In the rows, 128 means zero.
Rotation paths and how fast each direction turns (deg/step):
Each turn is a multiple of 5 degrees from 10 to 175, or 0.
Each row of a path follows its step; steps can be skipped.

step 0: [129 124 137 123 119 134 128 134 123 133 146 130 123 130 126 132 130 136
 124 133 128 136 138 125 125 120 128 127 126 123 125 128 135 128 125 133
 127 130 126 114 137 129 135 131 133 128 136 122 134 126 122 130 128 132
 130]
step 5: [126 127 132 122 115 141 135 131 128 134 128 127 130 128 133 120 128 130
 117 139 131 134 130 130 119 121 124 123 126 135 127 126 130 132 127 133
 134 124 127 132 139 127 125 126 117 128 134 124 127 131 127 121 120 127
 136]
step 8: [126 121 133 129 118 135 134 131 128 132 130 131 134 117 116 128 130 129
 130 134 131 123 133 134 127 125 119 130 127 124 118 134 138 129 121 123
 131 127 129 114 142 135 125 130 126 131 134 120 126 125 126 126 127 123
 126]
step 14: [126 130 129 136 126 129 133 123 119 124 127 132 138 124 132 128 130 133
 134 123 126 125 124 119 115 123 126 126 128 133 121 127 130 127 118 126
 128 127 125 142 128 128 128 124 125 139 120 128 118 121 113 126 128 129
 127]
step 16: [128 132 122 131 122 133 138 134 119 132 124 125 124 119 128 127 120 132
 135 128 126 132 134 130 127 127 113 120 138 117 125 133 134 126 119 118
 134 135 126 124 137 132 131 130 126 130 130 134 131 125 133 122 123 126
 131]
step 17: [114 122 136 135 126 127 128 122 129 128 127 129 136 117 127 129 125 136
 120 121 124 123 126 121 121 130 137 135 128 121 130 132 125 127 117 128
 129 116 124 133 121 135 130 138 128 126 131 129 121 128 126 124 126 125
 132]
step 19: [130 133 128 130 126 130 125 131 117 130 133 138 129 126 132 134 128 131
 131 123 126 135 132 125 123 130 121 135 139 128 123 127 126 128 113 121
 136 125 122 120 126 129 134 126 141 137 132 123 128 117 123 135 126 131
 127]
step 21: [131 123 123 134 123 139 133 131 132 128 133 130 129 124 118 133 136 130
 119 129 126 127 135 128 137 122 111 124 123 122 124 123 135 128 118 123
 127 130 129 124 136 134 126 135 127 123 130 120 131 129 121 125 128 130
 121]
Directions:
[128 129 127 133 129 126 127 130 127 126 128 128 131 126 129 126 126 128
 129 127 128 128 129 125 128 126 130 129 128 127 127 128 127 128 128 130
 127 128 127 127 130 126 127 128 129 127 128 127 125 129 130 131 128 130
 130] | 135
[132 126 128 128 128 129 128 128 129 128 127 128 129 128 130 127 127 128
 127 127 128 126 130 128 125 130 127 127 130 128 127 130 127 127 130 130
 124 130 129 127 130 128 130 131 128 130 128 129 126 129 126 125 131 128
 127] | 45
[127 126 128 126 129 125 130 127 127 128 128 128 128 129 127 128 127 128
 129 131 125 128 130 128 127 125 128 128 129 130 131 126 126 129 128 128
 125 126 128 127 127 127 128 128 127 127 131 127 127 131 127 128 128 126
 129] | 140
[128 126 130 127 127 130 127 130 128 128 130 128 128 125 129 127 126 130
 128 126 127 128 129 130 130 125 127 128 127 131 130 127 129 127 130 129
 127 130 131 127 127 128 128 129 127 128 127 126 129 126 131 128 128 127
 129] | 140
[128 131 130 127 129 127 128 127 130 129 128 128 128 125 127 127 127 129
 131 127 126 127 126 126 126 128 128 129 127 128 129 129 124 130 129 127
 125 127 129 130 129 130 129 129 129 127 129 128 130 125 127 128 126 130
 126] | 135
[129 128 130 129 128 125 127 130 127 127 126 127 129 125 129 129 130 129
 127 127 127 128 127 127 127 127 125 127 127 130 130 129 127 127 130 127
 131 126 126 128 124 128 129 127 130 129 129 130 127 129 127 126 130 129
 127] | 140

step 3: [136 130 128 135 133 126 127 130 127 135 135 129 135 141 125 128 135 127
 122 124 122 135 130 118 125 128 133 121 128 126 120 133 125 128 132 133
 129 122 130 130 139 135 130 119 139 124 135 126 121 136 133 122 127 122
 125]
step 6: [123 137 139 141 125 127 123 133 132 118 134 129 128 131 118 130 122 130
 129 128 126 124 133 125 117 135 130 127 129 134 126 128 125 132 131 131
 124 129 127 135 138 117 125 122 128 123 130 130 138 130 132 127 129 117
 125]
step 7: [124 132 133 137 122 125 132 137 129 124 135 126 129 136 128 118 132 133
 125 124 117 121 130 127 121 130 137 133 133 124 119 123 128 127 133 132
 130 130 139 130 127 134 140 118 137 121 133 129 124 126 132 125 132 131
 121]
step 8: [128 140 136 138 135 131 142 130 132 129 135 128 134 140 125 127 134 129
 133 127 126 137 127 127 125 134 129 129 131 124 129 136 137 123 125 126
 130 131 133 130 133 126 125 119 128 130 131 132 141 127 135 123 129 129
 125]
step 10: [126 125 140 134 127 125 131 140 131 136 140 131 127 137 130 129 126 130
 132 139 131 134 127 129 124 139 121 125 131 137 124 121 131 131 124 134
 125 131 123 132 128 120 128 120 135 127 134 127 134 132 135 133 131 128
 128]
step 13: [128 136 134 131 125 121 132 133 133 125 123 129 126 126 128 124 128 123
 131 137 118 134 131 127 113 128 131 126 125 126 127 121 136 127 131 127
 140 128 135 125 127 137 128 113 134 134 129 120 134 127 134 126 136 128
 129]
step 15: [128 129 138 127 125 125 122 135 136 129 135 124 130 128 124 123 131 140
 135 130 127 131 126 115 116 132 123 134 123 122 121 123 127 123 136 131
 131 133 131 125 132 125 135 122 136 132 127 129 128 127 128 135 130 116
 130]
step 18: [133 131 126 135 126 115 126 134 128 133 129 124 136 135 136 125 127 128
 133 138 137 130 127 120 118 129 131 125 127 138 124 129 130 128 140 126
 122 123 128 129 128 128 129 121 131 125 122 124 135 136 136 123 136 131
 135]
Directions:
[126 129 129 130 126 129 131 128 128 130 128 126 127 129 128 130 128 126
 129 129 131 126 126 128 129 129 127 127 130 132 130 130 131 129 129 128
 127 127 130 130 128 126 127 129 127 128 127 130 129 129 128 129 126 127
 129] | 175
[130 128 127 131 129 126 127 125 131 129 127 126 130 130 129 129 129 129
 127 125 129 129 129 128 127 127 129 129 128 126 128 129 128 129 127 129
 127 127 128 126 129 124 129 129 126 129 126 127 129 127 129 128 128 125
 130] | 120
[129 128 128 127 130 130 128 129 128 130 130 130 126 129 130 127 130 129
 131 130 129 130 128 127 127 129 129 130 128 128 128 127 128 129 127 130
 128 128 132 127 130 129 129 129 126 130 127 127 126 130 129 129 128 128
 128] | 145

step 2: [124 128 127 134 122 127 130 131 132 133 126 134 122 137 120 124 133 128
 128 138 121 142 129 132 126 132 120 128 117 128 130 127 143 130 125 130
 123 126 135 131 124 124 123 133 123 126 132 128 131 127 117 128 127 138
 134]
step 3: [126 128 122 128 132 127 126 133 142 126 119 136 126 141 132 117 134 126
 129 129 129 131 128 128 122 127 126 130 124 123 134 132 121 145 124 131
 126 128 129 129 124 120 123 122 129 135 132 129 135 125 133 129 123 137
 124]
step 8: [130 136 127 125 123 130 126 125 143 127 134 128 124 139 128 127 130 126
 134 128 128 133 120 126 134 124 125 125 131 128 125 120 134 128 117 128
 133 123 135 127 130 130 111 128 128 132 131 126 136 133 119 133 124 134
 122]
step 15: [128 119 120 128 122 122 132 129 136 133 139 142 138 132 122 130 131 130
 129 131 133 131 132 131 122 128 127 127 130 125 121 128 129 132 120 135
 127 131 130 134 131 119 118 122 122 126 129 119 126 128 122 133 125 136
 122]
step 16: [127 130 129 131 117 138 134 129 142 131 122 133 121 134 129 127 129 135
 127 136 128 138 130 129 130 134 129 122 127 123 123 131 133 141 121 133
 137 127 124 123 127 127 128 131 129 125 133 121 129 129 123 137 122 130
 135]
step 17: [122 128 126 132 129 131 130 129 139 129 132 129 127 130 139 124 133 130
 126 133 125 127 134 120 128 124 130 136 120 124 136 127 128 137 119 138
 126 124 123 124 127 135 119 124 123 134 128 128 137 129 136 142 132 125
 124]
step 19: [127 130 129 124 121 139 125 124 133 130 133 129 124 139 122 120 133 131
 131 129 127 126 130 124 125 133 122 124 138 132 133 127 132 138 125 131
 131 129 137 139 130 124 118 121 122 134 133 121 133 125 116 133 122 128
 128]
step 20: [134 132 120 136 121 131 126 128 146 131 130 126 125 133 128 130 135 132
 127 132 125 129 131 120 127 133 133 131 122 124 127 126 139 136 137 130
 131 133 127 134 126 124 122 127 125 128 133 133 127 125 130 136 134 138
 120]
Directions:
[126 128 125 130 130 127 128 129 126 127 124 130 126 127 127 128 131 128
 127 131 128 126 125 129 127 127 127 127 126 128 129 130 127 127 129 128
 128 128 129 128 128 127 126 127 128 126 130 127 126 129 128 126 127 131
 129] | 35
[130 129 132 128 127 127 128 130 130 126 129 129 129 130 125 130 127 126
 129 129 127 130 128 129 129 127 127 129 126 128 127 128 128 125 129 132
 127 129 128 127 128 127 129 128 129 127 130 126 126 127 128 126 126 127
 127] | 135
[125 127 129 128 129 129 129 128 126 127 130 125 129 129 128 128 128 129
 130 128 126 126 128 129 128 128 126 126 126 128 127 127 128 129 129 128
 130 127 126 128 128 131 128 128 126 130 129 125 126 128 132 129 128 126
 130] | 60
[126 128 127 128 128 125 128 130 128 127 128 128 129 128 127 127 127 126
 129 127 127 127 129 129 128 127 129 129 127 129 127 129 125 129 128 127
 126 128 128 130 128 129 129 126 130 127 125 128 130 132 130 127 124 128
 125] | 100

step 1: [138 134 119 116 125 130 130 127 123 133 123 128 124 129 138 130 117 131
 130 122 116 125 118 127 125 119 121 134 127 127 138 134 132 120 123 129
 123 129 131 120 133 134 135 127 129 137 132 131 122 127 126 128 121 138
 130]
step 3: [125 134 134 130 120 127 135 127 126 128 124 130 135 132 131 130 133 129
 131 130 126 131 125 132 117 115 133 137 133 126 139 133 135 124 121 118
 131 123 136 127 126 138 131 131 122 135 126 127 130 131 131 133 108 128
 129]
step 12: [121 135 140 130 125 132 141 133 129 130 124 124 125 132 133 138 131 125
 121 128 134 127 127 129 122 127 131 136 134 129 134 121 136 128 120 132
 134 124 133 129 129 136 133 128 125 137 119 126 138 135 136 134 115 130
 132]
step 14: [130 132 119 116 126 132 129 129 123 128 124 121 127 122 129 140 120 122
 119 127 135 121 122 120 127 128 127 126 128 127 141 120 138 128 124 130
 121 132 132 131 140 129 123 131 126 135 131 128 125 136 139 132 127 138
 124]
step 17: [130 139 129 120 127 131 127 126 132 136 130 136 121 129 129 129 125 129
 120 117 124 124 126 125 124 122 129 144 127 128 135 129 127 124 116 128
 132 122 123 123 139 120 139 125 127 131 127 122 134 137 134 124 126 136
 124]
step 20: [123 136 135 128 127 121 140 125 131 125 127 126 124 131 129 143 131 127
 116 130 126 125 124 135 117 128 127 136 134 131 135 127 140 127 128 132
 127 124 128 141 134 137 135 128 128 127 130 128 132 135 133 134 118 130
 129]
step 21: [120 130 130 127 125 128 137 130 124 134 126 137 129 132 134 137 137 119
 125 131 131 127 120 123 125 122 132 138 129 121 135 124 142 126 125 124
 135 125 142 131 131 125 128 127 125 140 123 132 133 141 130 130 126 127
 123]
step 22: [134 136 122 117 124 126 140 132 124 126 125 124 130 130 134 130 125 121
 116 125 128 123 127 126 130 127 128 133 130 120 131 117 140 129 116 133
 121 126 136 126 138 128 123 126 129 129 121 134 130 129 136 135 130 137
 121]
Directions:
[128 128 127 128 126 127 126 129 128 127 130 128 127 130 130 128 129 128
 124 126 128 126 128 131 127 127 128 129 128 125 131 129 128 127 126 126
 126 129 130 127 125 128 128 129 128 126 130 128 127 124 126 128 127 128
 128] | 175
[127 127 129 130 132 129 128 127 128 129 127 129 128 130 127 129 128 127
 128 128 130 130 129 127 127 125 128 126 129 127 129 130 130 128 129 125
 127 125 130 128 129 127 129 126 130 126 130 130 127 126 129 128 128 127
 129] | 140
[128 130 126 125 127 128 128 129 128 127 125 128 130 129 128 128 130 128
 127 128 128 131 131 130 130 128 128 128 130 128 126 127 127 127 129 127
 127 125 126 126 126 129 127 128 127 127 130 127 129 129 131 130 127 127
 129] | 110
[128 127 128 128 128 128 129 125 129 128 128 126 126 128 130 127 130 128
 125 128 131 127 128 129 129 128 129 128 131 130 126 132 126 129 127 131
 127 128 128 128 127 128 129 126 130 127 125 126 127 129 129 128 128 128
 127] | 140
